In the rows, zero is written as 128.
The rows of Z fall into 3 groups, which share some directions, and each row is roughly a mix of its group's hidden directions.
Z (114 x 11):
[[131  90 124 154 154 155  92 121 151 105 116]
 [111 122 134 112 153  83 155 112 151 163 137]
 [128 111 169 152 101 131 121 130 140 109  82]
 [116 132 137 158 117 181 101 144 138 157 132]
 [142  97 154 148 119 140 106 107 101 167 109]
 [136 192 114 142 144 123 139 132 149 103 125]
 [149 110 140 138 132  86 120  84 118 124  95]
 [100 126 120 123 132  89 142 105 149 110 174]
 [114 151 128 145  95 155  99 105 100 135  96]
 [162 161 122 124 151 122 119 130 158 140  83]
 [118 135  83 158 172 124 134 147 139 137 150]
 [158  92 123 130 131 120 126 120 147 146 182]
 [157 115 160 130  93 160 151 135 104 107 138]
 [113 119 118 127 158 105 172 149 113 150  95]
 [123 105  97 128 118  89 156 113 108 103 158]
 [116 122 158 182 103 159 112 132 135 123 118]
 [100 113 125 128 112 101  92 105 128 171 146]
 [107 144 136 179 117 119  89 116 135 133 156]
 [163 107 120  99 139  85 162 118 141 139 128]
 [ 92 114 127 135 158  92 158 131 164 138 129]
 [130  93 137 144 122 162 154 157 138 123  88]
 [140 138 135 118 110 171  89 161 103 141 120]
 [105 138  86 155  92 150 105 119 108 137 125]
 [154 121 182 119  89 126 119 104 137 129 119]
 [125  87 142 142 154  99 163 140 126 151 152]
 [ 95 105 133 158 127 142 123 150 101 129  83]
 [160 104 156 156 156 117 131 154 131 120 164]
 [122 127 127 170 125 139 177 108 119 128 164]
 [130 131  94 127 127 105  87 118 106 164 155]
 [147 152 143 124 130 148 120 127 168  75 137]
 [137 150 111 138 120 101 100 121  98 158 169]
 [128 126  73 158 113 152 116 121 161 126 131]
 [162 130 107 159 159 126 116 155 167 123 122]
 [111 135  93  75 147 128 155 138 108 136 122]
 [129 151 146  95 100 137 125 138 115 180 113]
 [153 162 145 157 117 128  93 148 137 101 104]
 [167 102 110  86 142 115 126 139 155 141 148]
 [125 163 138 146 146 127 131 104 156 138  77]
 [155 186 115 129 127 128 142 165 134 122 140]
 [ 98 129  98 147 140  87 168 120 117 145 129]
 [101 159 155 108 128 118  95 143 123 105  94]
 [113 123  78 111 135 120 160 148 152 123 158]
 [165 148 119 156 130 120 124 149 121  94  87]
 [119 152 119 117 147 141 125 155 187 140 110]
 [141 110 126 120 140 102 165 100 138  82 145]
 [175 130 171 148 155 119 123 116 140 143 143]
 [154 153 110 110 142 126 146 128 117 137  70]
 [130 107 157 115 131 126 166  88 155 132 156]
 [135 159 133 129 133 145 167 128 144  77 145]
 [101 125 121 176 133 130 107 157 130 126  87]
 [123 131 153 172 112 115  84 130 143 139 100]
 [105  82 120 115 149 163 150 113 107 143 116]
 [169 116 154  86 145 137 143 117 155 120 111]
 [147 113 133 119 135  91 130  84 132 162 155]
 [151 149 116 138 129 141 128 123  89 162  83]
 [128 143 114 109 143 117 120 129 171 139  74]
 [150 107 161 174 104 135 129 141 122  99 110]
 [157 183 145 123 131 140 139 133 116  91 132]
 [157 103 124  90 137 117 136  89 154 122 153]
 [111 106 154 141 106 163 144 162  96 144 129]
 [151 153 146 136  94 126 118 172 132 154 102]
 [143 100 163 147 146 111 120 129 156 124 173]
 [127 148 147 131 150 175 109 134 174 127 138]
 [112 126 127  97 158 121 139  72 124 141 151]
 [111 113 100 103 145 140 178 132 117 149 153]
 [153 171 133 139 118 105 103 112 111  89 139]
 [137 121 106 127 108 121 145 164 119 128  71]
 [154 103 111  88 139 152 128 120 153 162 147]
 [115 105 110 158 140 113 169 146 118  97 100]
 [145 143 141 124 180 161 120  93 130 137 142]
 [158 118 167 164 139 147  98 136 140 145 110]
 [106  96 138 121 154 111 136 144 181 110 126]
 [153 125 164 162  92 130 103 109 131 144 150]
 [118 139 184 145 154 120 141 134 114 122  93]
 [139  98 129 138 112  71 142 117 130 138  96]
 [109 160 131  96 146 152 124 151 149 164 108]
 [ 99 160 167 124 124 149 102 113 160 125 113]
 [136 137 137 145 135 157 138 182 153 144 100]
 [116 107 152 162  95 140  92 155 127 106 123]
 [132 146  90 134 159 106 106 169 113 145 119]
 [153 139 121  87 136 109  96 136 118 161  99]
 [139 112 153 148 122 123 129  87 142 146 177]
 [153 107 109 129 135 134 155 111  69 125 137]
 [111 115 152 169 122 108 148 109 166 140 106]
 [135 130 148 107 148 131  94  84 147 163 118]
 [ 98 182 110 123 141 100 150 127 127 133 108]
 [118  88  93 112 126 109 101 159 141 138 151]
 [135 153 133 118 157 133  85  94 163 119 119]
 [136 150 142 135 138 107  83 157 129 106  90]
 [128 164 153 108 154 110 145 103 153 161 134]
 [167  96 112  99 125 123 146 115 108 101 155]
 [111  88 119 144 136 103 173 115 108 110 143]
 [144 119 117 138 145 115 140 132 165 150 183]
 [124 134 113 160 134  85  92 149 113 127  99]
 [135  63 141 148 129 141 110 148 136 122 144]
 [158 149 129 152 175 118 129 114 153 105 106]
 [135 124 135 172 130 133 131 160  76 125 144]
 [137 100 154 152 153 175 129 132 110 140 104]
 [101 141 114 116 140 144 153 101 149 164 164]
 [136  87 137 132 106 108 102  92 152 150 111]
 [106 165 117 129 157 113 146 170 117 119 100]
 [142 144 156 140 157 151 127 144 158 153  89]
 [126 153 124 104 168  89 151 128 149 103 120]
 [133 123 181 150 108 128 154 114 158 114 111]
 [148 123 107 144 104 111 144 181 149 144 145]
 [168  96 153 140 107 171 119 142 136 120 126]
 [124 158 104 155 133 153 163 116 152 111  97]
 [ 78  94 138 132 105 153 119 136 108 103 125]
 [108 120 113 153 133  74 163 114 117 115 118]
 [115 128  84  78 153 120 115 112 121 127 142]
 [155 144  88 108 124 108 117 119 136 153 169]
 [164  80  92 108 127 118 131 123 110 134 143]
 [156 138 121 169 128 123 113 140 121  76 145]
 [143 118 109 149 123 157 175 137  86 127 128]]

One row of each group comes first, with its name. Which group is each row after those in?
[125 124 154 135 126 152 158 148 128  79  97] | A
[102  65 115 127 122 114 142 131 146 148 119] | F
[ 92 108 148 144 114 155 138 137 132  78 128] | C

[130 135 110 135 143  87 117 100 152  83 114] | F
[100  78 149 147 111 150 124 127  96 120 140] | F
[117  86 147 146 119 161 169 125 109 112 128] | C
[137 129 146 101 131 141 154  88 174 117 113] | C
[105 141 155 108 133 134 181 110 156 116 117] | A
[ 97 166 102 101 156 146 124 129 131 151 153] | A
[136 144  88 122 138  90 162 141 158 118 141] | F
[109 175 112 130 147 126 131 167 111 161 129] | A
[102 164 156 109 104 131  98 127 144 139 159] | F
[152 131 120 138  85 146  99 162  97 118 124] | F
[100 139 147 159 103 164 116 113 116 103 100] | C
